[[140 120 140 140 149 118 144 134 120 118 138]
 [150 120 137 146 147 115 137 127 123 124 146]
 [151 117 133 142 143 122 135 129 117 126 142]
 [104 142 147 123 142 122 147 140 142 116 119]
 [139 130 126 138 125 121 118 115 137 135 140]]
:
[[151 117 133 142 143 122 135 129 117 126 142]
 [150 120 137 146 147 115 137 127 123 124 146]
 [140 120 140 140 149 118 144 134 120 118 138]
 [139 130 126 138 125 121 118 115 137 135 140]
 [104 142 147 123 142 122 147 140 142 116 119]]

[[143 151 138 121 117 132]
 [128 147 149 132 117 120]
 [137 120 118 133 151 150]]
:
[[143 151 138 121 117 132]
 [137 120 118 133 151 150]
 [128 147 149 132 117 120]]

[[133 124 129 127 126 138 130 131 127 134 106 125 129]
 [102 126 139 129 131 122 126 125 127 124 124 124 129]
 [127 132 126 133 126 123 126 120 130 120 118 133 129]
 [132 123 128 128 125 133 130 127 129 131 130 125 127]
 [114 133 128 128 135 135 128 134 132 128 126 128 129]
 [147 110 127 139 128 124 127 131 129 131 131 124 128]
 [131 128 125 128 130 126 124 133 127 131 130 127 126]]
:
[[147 110 127 139 128 124 127 131 129 131 131 124 128]
 [133 124 129 127 126 138 130 131 127 134 106 125 129]
 [132 123 128 128 125 133 130 127 129 131 130 125 127]
 [131 128 125 128 130 126 124 133 127 131 130 127 126]
 [127 132 126 133 126 123 126 120 130 120 118 133 129]
 [114 133 128 128 135 135 128 134 132 128 126 128 129]
 [102 126 139 129 131 122 126 125 127 124 124 124 129]]

[[146 101 114 141 102 116]
 [114 150 148 113 128 152]
 [150  99 138 132 100 140]
 [106 153 150 117 138 148]
 [108 126 116 114 117 117]
 [151 134 137 143 144 141]
 [102 151 142 101 110 138]]
:
[[151 134 137 143 144 141]
 [150  99 138 132 100 140]
 [146 101 114 141 102 116]
 [114 150 148 113 128 152]
 [108 126 116 114 117 117]
 [106 153 150 117 138 148]
 [102 151 142 101 110 138]]

[[125 135 135 158 139 144 147 103 124 127 115 141 114]
 [122 128 128 150 140 131 145 103 117 127 122 146 119]
 [114 125 126 126 141 113 131 129 127 124 144 141 140]
 [153 137 137 135 117 152 128 138 138 140 115 115 122]
 [121 142 140 126 123 144 122 137 146 117 123 110 130]]
:
[[153 137 137 135 117 152 128 138 138 140 115 115 122]
 [125 135 135 158 139 144 147 103 124 127 115 141 114]
 [122 128 128 150 140 131 145 103 117 127 122 146 119]
 [121 142 140 126 123 144 122 137 146 117 123 110 130]
 [114 125 126 126 141 113 131 129 127 124 144 141 140]]

[[133 136 138 115 125 120 148 143 147 124 108]
 [131 136 136 112 125 111 153 141 157 122 101]
 [141 146 111 131 108 130 143 140 133 108 112]]
:
[[141 146 111 131 108 130 143 140 133 108 112]
 [133 136 138 115 125 120 148 143 147 124 108]
 [131 136 136 112 125 111 153 141 157 122 101]]

[[137 149 154 145 111 117 148 126 102 117]
 [135 133 150 152 113 109 149 135 102 123]
 [108 125 149 154 144 113 147 123 106 150]
 [107 121 119 120 151 150 104 117 143 150]
 [105 124 121 128 151 136 103 124 141 156]
 [121 128 121 119 146 147 102 113 148 134]]
:
[[137 149 154 145 111 117 148 126 102 117]
 [135 133 150 152 113 109 149 135 102 123]
 [121 128 121 119 146 147 102 113 148 134]
 [108 125 149 154 144 113 147 123 106 150]
 [107 121 119 120 151 150 104 117 143 150]
 [105 124 121 128 151 136 103 124 141 156]]

[[143 132 138 106 129 116]
 [117 134 126 140 111 147]
 [151 113 124 121 135 128]
 [131 124 134 120 119 128]
 [146 112 126 119 142 127]
 [142 130 135 134 113 136]
 [155 119 127 136 111 140]]
:
[[155 119 127 136 111 140]
 [151 113 124 121 135 128]
 [146 112 126 119 142 127]
 [143 132 138 106 129 116]
 [142 130 135 134 113 136]
 [131 124 134 120 119 128]
 [117 134 126 140 111 147]]
